(in the rows, 128 means zero)
One turn moves every row onto another: examples first, then more rows asked:
Z_427: [ 87 124 166 139 130 100 144 123 108 104 100 126 174 136 127 134  87  89
 158 123 121 124 150 123 128 152]
Z_35: [105 130 116 138 140 134 138 135  67 160 139  95 161  97 133 124  95 105
 113 110 123 137 152 128 114 131]
Z_9: [119 110 130 109 117 107 101 173  87 158  67  97 160 104 113 111 127 142
 143 146 128 137 135  93 126 134]
Z_116: [128 132 140 142 149 131 127 169 108 124 133 123 157 135 115 146  99 123
  73 179  92 112 133  97 150 120]
Z_906: [ 99 129 166 120 140 153 126 138 118 149  73  94 168 122 111 131 117 122
 172 140 106 137 144  90 138 133]
Z_168: [135 139 146 135 110 120  99 140 102  88 111 104 149 124 114 132 124 126
 107 149 105 127 160  68 124 171]
Z_534: [142 125 149 116 159 136 114 166  99 160  79 129 168 123  88 127 108 113
 142 120 140 132 127 109 109 157]
Z_23: [143 155 147 128 141 119 122 157  87  94 110 106 126 123  94 159 104 126
 109 167 111 136 114  94 146 132]
Z_96: [145 144 152 129 126 107 116 148 114  97 106 122 198 144 121 130 119 112
 107 162  96 129 137  85 146 127]
Z_603: [115 113 149 133 125  85 114 167 120 112 116 140  88  98 137 123 124 126
 121 150 112  85 133 129 128 100]
Z_930: [112 138 136 140 102 153 114 147  84 109  82 101 147 137 108 116 133 123
 151 142 151 111 129 139 142 112]
Z_834: [124 103 110 136 106 154 112 166  83 164 101 107 144 119 122 110 123 117
 100 141 134 144 165 142 140 114]
Z_785: [114 171 128 117 120 144 119 128  98 132 108 145 169 120 111 127 112 103
 150 150 165  94 139 120 118 134]
Z_61: [128 111 174 132 122 113 122 119 127 103 101 129 122 119 125 110 126 102
 118 117  71 138 171 150 135 125]
Z_526: [117 134 139 132 144 102  91 137 125 152 119 157 135  91 127 128 172 116
 139 165 100 164 118 136 147 138]
Z_47: [106 115 134 125 113  71 115 149  82 116  90 148 156 114 115 124  89 110
 136 146 145 124 150 120 121 170]
Z_516: [147 130 134 112 117  86 109 142 112 117 124 160  95  90 137 130 145 123
 125 147 125 139 137 145 137 108]
Z_223: [100 102 123 108 147 108 129 157 107 167 143 154 134 123 141 153 110 130
 103 144 141 132 143 121 114 173]
Z_998: [108 153 141  91 135 114 135 134  97 163 102  88 163 103 122 128  99 111
 143 116 124 127 140  90 100 128]
Z_821: [ 79 134 168 163 137 131 114 133 124 120 118 107 104 113 111 117 141 103
 134 141  78 121 131 152 143 116]
Z_741: [115 120 129  89 110 111 132 153 106 147 131 146 129 151 117 128 108 122
  85 134 149 130 151 157 118 142]
Z_938: [147 147 144 142 128 114 118 164 119  95 137 108 140 122 128 152 128 111
 139 142 137 140 126  64 137 119]
Z_171: [ 95 123 156 129 143  81 138 144 100 117 122 142 146 107 110 144  92 121
 175 129 144 148 128 104 126 166]
Z_132: [108 118 146 133 153 140 126 171  91 152 141 132 167 131  82  99 108 151
 122 109 133 117 127 126 109 148]
Z_72: [ 90 118 121 117 124 132 119 172  98 168 148 129 151 105 110 106 131 180
 127 157 130 130 134 105 136 127]
Z_2: [152 141 142 132 121 125 129 158 129 117 162 129 167 138 117 126 124 114
 101 141 114 162 152  93 151 107]
Z_541: [108 128 136 119 108  90  80 163 134 147 103 134 114 106 130 103 169 117
 116 162 112 109 131 124 124 120]
Z_655: [143 145 141 125 116 137 118 148  97 109 147 115 121 125  88 132 110 135
  78 150 103 158 160 102 140 148]
Z_494: [131 133 121 139 144 163 122 154  98 169 113 152 161 111 105 126  94  87
 122 142 151 128 162 132 126 139]
Z_807: [ 97 148 123 132 121 134 116 124  77 124 118 125 170  98 125 130 141 148
 173 160 140 142 122 112 148 139]
Z_224: [106 137 156 132 114 125 103 133 125 129  95  95  94 119 124 120 158  91
 118 133  93 130 138 153 131 110]
Z_712: [104 123 149 135  98  98  91 159 131 139  96 112 105 105 114  90 144  97
 114 140  95 124 160 134 128 109]
Z_165: [109 141 128 138 139 127 122 130  59 119 123 107 175 123 120 122 125 132
 136 111 141 113 110 135 109 151]
Z_593: [ 99 124 126 139 136 173 133 125 102 169 132 121 166 102 132 133 122 121
 137 151 111 165 167 122 154 135]
Z_81: [140 115 146 117 121  82 104 130 121 127 115 174 140  83 131 110 134 122
 125 150  89 155 167 130 139 139]
Z_216: [ 83 132 174 140 157 130 108 123 136 134 113 122 133 120 119 128 162 121
 135 149  66 126 116 137 139 142]
Z_563: [103 115 171 150 169 113 127 140 131 112 133 160 113  97 131 144 127 134
 148 153  88 108 122 125 143 128]
Z_272: [ 90 160 139 101 120 137 140 147 117 163 146 130 158 114 100 104  92 130
 129 135 137  99 154 105 110 117]
Z_423: [ 97 123 148 107 140 130 150 123 124 146 165 147 150 148 134 144 117 124
 121 118 130 150 148 139 126 158]
Z_358: [123 122 133 155 129 136 114 168 122 117 157 113 133 121 136 143 119 124
  94 151 116 115 158  64 127 144]
Z_434: [116 100 166 119 124  99 109 144 134 119  90 123 117 124 146 116 131 119
 102 135  78  86 155 128 117 124]
Z_865: [116 106 161 120 155  98 108 133 138 134 111 170 146  99 145 130 140 137
 127 160  74 115 145 110 131 155]
Z_519: [130 130 170 133 149 128 131 115 124 101 129 141  99 114 128 145 140 115
 139 127  95 144 131 156 144 118]
Z_201: [ 94 124 163 149 155 110 104 133 131 147 119 147 147  94 107 113 148 120
 142 155  66 160 134 131 152 143]
Z_322: [105 128 128 150 123  87  87 164 123 144 127 160 123  82 121 107 157 117
 135 172 115 132 127 129 144 120]
Z_612: [103 127 159 117 119  83 142 160 100 111  88 122 130 135 100 132  76  98
 146 131 146 116 134 130 125 123]
Z_461: [ 94 110 149 109 142 132 151 149 126 155 126 122 136 159 142 152  96  98
  98 128 126 109 147 141 121 130]
Z_889: [ 86 123 156 130 127 179 135 163 124 152 126 109 140 145  97 111 120 146
 131 139 122 108 145 124 140 106]

Z_563 -> Z_519
Z_223 -> Z_171
Z_322 -> Z_526
And these:
Z_534 -> Z_132
Z_834 -> Z_9
Z_655 -> Z_168

One turn moves every row onto another: examples first, then more rows asked:
Z_15: [148 110 143 102 119 156 143  77 136 102 123 145 151  62  93 138 113 120
 109  99 100  69 138 141  67 198  79 102 141  55 140]
Z_672: [127 127 173 124 125 108 130 100 168  87 113 158 189  92 137 112 127  99
  96 137 151  85 149 203  83 212 102 121 125 108 130]
Z_587: [ 86 118 124 118 126 133 134  72 161 107  90 109 180  89 124 100 143 104
  65  89 155  71 142 175  59 197 109 107 130  98 124]
Z_227: [152 117 133  95 149 114  96  93 145 114 122 161 147  78  85 138 125 116
 131 104 132 110 104 151  65 201  85 141 110 113 167]
Z_344: [139 133 137 128 107 121 120 150 137 145 166 144 150 121 107 119 166  85
  94 106 132 125  86 134 102 190  96 112  86 106 145]
Z_968: [135 117 153 127 150  91 133 128 148  83 110 121 137 106 118 116 167  92
  80 124 164  97 143 147 109 216  93 116  96 126 101]
Z_402: [125 102 159 137 135  92 142 121 153  93 106 134 153 107 114 110 184  95
  89 119 172  98 151 134  86 215  83 119 106 131 104]
Z_983: [129 137 139 124 123 159 116  75 146 119 142 145 155  47  88 132 109 133
  77 103 113  92 125 153  67 207  62  97 125  53 123]
Z_400: [122 125 128 117 116 128 129 133 135 130 156 166 133 102 108 108 165  91
 104 103 125 114  71 138 124 218 104 125 108 119 163]
Z_546: [119 129 135 120 122 151 129  72 135  93 137 146 130  40  90 109 122 137
  89 111 109  90 116 134  95 206  84 103 136  45 145]
Z_779: [170 149 126  91 144 125 103  83 154 117 134 182 165  66 101 123 141 119
 101  91 133 114 113 151  91 214  79 118 113  96 181]
Z_884: [141 131 173 133 114 174 150 118 109 118 158 126 158  98 101  80 154 107
  82  86 124 102 101 117 107 200  95  78 132  75 148]
Z_692: [109  89 141 111 115 125 152 113 168 130 101  92 172  78 110  73 174  87
  87 100 162 101 153 143  95 192  90 107 125  94 103]
Z_757: [117 101 135  92 122 143 141 127 165 117 110 102 176  81 104  68 154  74
  79 106 158 105 155 146 115 188  92  99 116  96  93]
Z_140: [119 118 140 132 114 180 160 118 124 131 153 114 137 107 103 115 162 109
  85 113 106  84 127 123 101 195  98  67 151  87 139]
Z_11: [113 122 162 128 114 105 126  92 157  93  98 170 189  99 125 111 152 108
 100 124 153  79 155 192  68 215 104 120 119 118 121]
Z_464: [ 81 119 123 114 141 148 137  80 168  94 108 111 176  89 127 103 113  91
  52  98 155  76 135 166  68 200 100 110 132 103 127]
Z_941: [116 133 152 143 105 170 143 128 125 135 169 114 154  89  94 104 142 110
  84  94 119 100 106 123  95 186  96  78 125  62 106]
Z_868: [129 121 139 118 131 138 112 137 136 149 155 138 145 114  93 105 175 100
 119 125 136 129 100 144 105 195 106 105 125 139 162]
Z_900: [155 138 128 107 120 113  95  97 162 130 138 178 154  77  99 146 133 109
  94 118 124 117 105 165  75 213  65 128  88  96 164]

Z_344 -> Z_941
Z_868 -> Z_140
Z_884 -> Z_546
And these:
Z_587 -> Z_11
Z_464 -> Z_672

One turn moves every row onto another: examples first, then more rows asked:
Z_699: [170 154 131 140 115 114 102  71 157 161 106 116 103 116 139 116 135]
Z_966: [109 126 128  93 148 119  77 134 148 119 126 140 125 116 182 114 151]
Z_731: [ 95 126 135  88  99 127 123 141 163 152 160 144 104 113 145 127 132]
Z_902: [106 129 128 100 140 128  75 131 162 125 137 139 128 121 182 119 158]
Z_703: [171 118 115 113 136 132 114 156 145 158 120 176 156 122 178 123 142]
Z_308: [130 100 124 126 110 151 125 145 191 122 136 137 124 129 147 119 151]
Z_194: [168 147 139 132  97 127 111  65 132 144 111 150 114 107 130 103 151]
Z_914: [120  98 128 110 113 136 133 148 161 106 119 153 130  99 151  99 159]
Z_498: [111 125 131  89 113 121 119 143 161 158 155 133  95 133 141 138 111]
Z_601: [ 96 112 134  90  94 119 132 132 165 149 153 143 104 106 153 124 118]
Z_977: [150 135 136  99 171 143 120 149 135 146 110 160 141 114 172 130 125]
Z_805: [149 152 137 128 103 111 111  71 141 147 100 138 117  78 144  93 160]
Z_658: [152 155 136 155  90 132 108  81 163 166  99 149 109 108 131 105 142]
Z_773: [159 151 136 142 106 112 111  86 133 156  78 152 105 100 131  96 129]
Z_209: [136 153 122 159 116 109 135 132 146 167 112 186 136  98 139 106 115]
Z_469: [170 148 138 136  96 131 108  64 139 148 114 147 113 114 129 107 149]
Z_892: [165 118 115 113 132 134 116 155 147 157 123 179 159 116 178 120 149]
Z_91: [143 153 121 165 118 113 132 132 157 174 117 178 132 112 137 115 108]
Z_398: [144 153 121 159 122 106 133 133 146 170 110 180 131 106 138 111 105]
Z_105: [173 146 138 131 102 124 110  66 127 144 106 147 111 111 129 104 144]
Z_42: [119 126 126  96 155 118  74 134 151 124 126 132 119 129 180 121 140]
Z_333: [142 114 134 122 125 114 120 129 171 167 155 111 155 130 185 119 124]
Z_127: [100 110 133  81 103 107 134 135 147 143 141 145 102 100 154 117 110]
Z_243: [132 111 137 102 130  97 131 133 134 149 134 130 161  97 189  95 131]
Z_146: [156 145 143 115 113 102  97  82 123 159  95 127  92 109 128 105 139]
Z_592: [130 136 139  98 153 152 124 145 142 143 119 171 151  94 176 120 148]
Z_487: [175 148 138 135 101 127 108  65 135 148 110 144 110 118 128 109 142]
Z_555: [171 119 115 117 134 136 113 155 153 161 125 173 156 126 177 126 143]
Z_928: [138 146 146 115  97 110 101  79 128 155 102 138 102  89 131  95 162]
Z_214: [157 147 141 129 104 117  92  79 149 170 112 119  91 124 126 118 142]
Z_342: [146 153 138 145  91 123 113  83 145 157  88 159 114  91 133  93 147]
Z_792: [124 114 138 115 113 116 127 128 163 158 155 128 166 102 188 102 146]
Z_339: [132 139 138 112 145 168 119 142 169 155 136 162 151 112 173 133 151]
Z_824: [108 112 131  93 102 116 128 133 167 154 152 133  97 122 151 133 103]
Z_514: [143  96 124 103 137 118 131 154 140 106 100 142 116 116 149 105 127]
Z_62: [ 96 124 135  75 110 111 127 144 138 143 144 151 103 100 146 117 126]
Z_897: [116 127 126 103 148 127  72 133 165 129 136 130 121 134 180 126 146]
Z_299: [113 123 132  77 123 106 123 147 137 147 138 138  93 121 143 128 105]
Z_351: [167 151 133 127 121 100 108  75 131 149  89 126 105  97 141 101 136]
Z_869: [152 154 135 142  97 126 105  68 168 159 116 128 115  98 142 107 160]
Z_640: [151 138 134 112 162 158 114 145 162 158 126 150 139 131 171 143 126]
Z_156: [165 153 134 152 104 121 107  84 151 165  87 142 101 118 130 108 124]
Z_626: [139 147 146 129  88 126  96  76 155 167 120 130 102 104 129 107 165]
Z_97: [152  98 120 120 135 133 123 151 170 121 117 125 110 145 145 126 120]
Z_581: [166 119 115 117 129 139 114 153 154 160 127 177 159 121 178 124 150]
Z_155: [151 111 133 109 142  96 123 134 141 158 135 113 150 124 185 111 109]
Z_788: [112 110 130  85 112 105 131 136 148 147 139 136  95 116 152 127  96]
Z_441: [136 154 122 165 111 116 133 130 158 172 120 183 137 103 138 110 117]

Z_640 -> Z_977
Z_441 -> Z_91
And these:
Z_805 -> Z_869
Z_156 -> Z_773
Z_487 -> Z_105
Z_308 -> Z_97
Z_243 -> Z_792
Z_824 -> Z_788
Z_902 -> Z_897
Z_62 -> Z_731
Z_928 -> Z_626
Z_581 -> Z_555

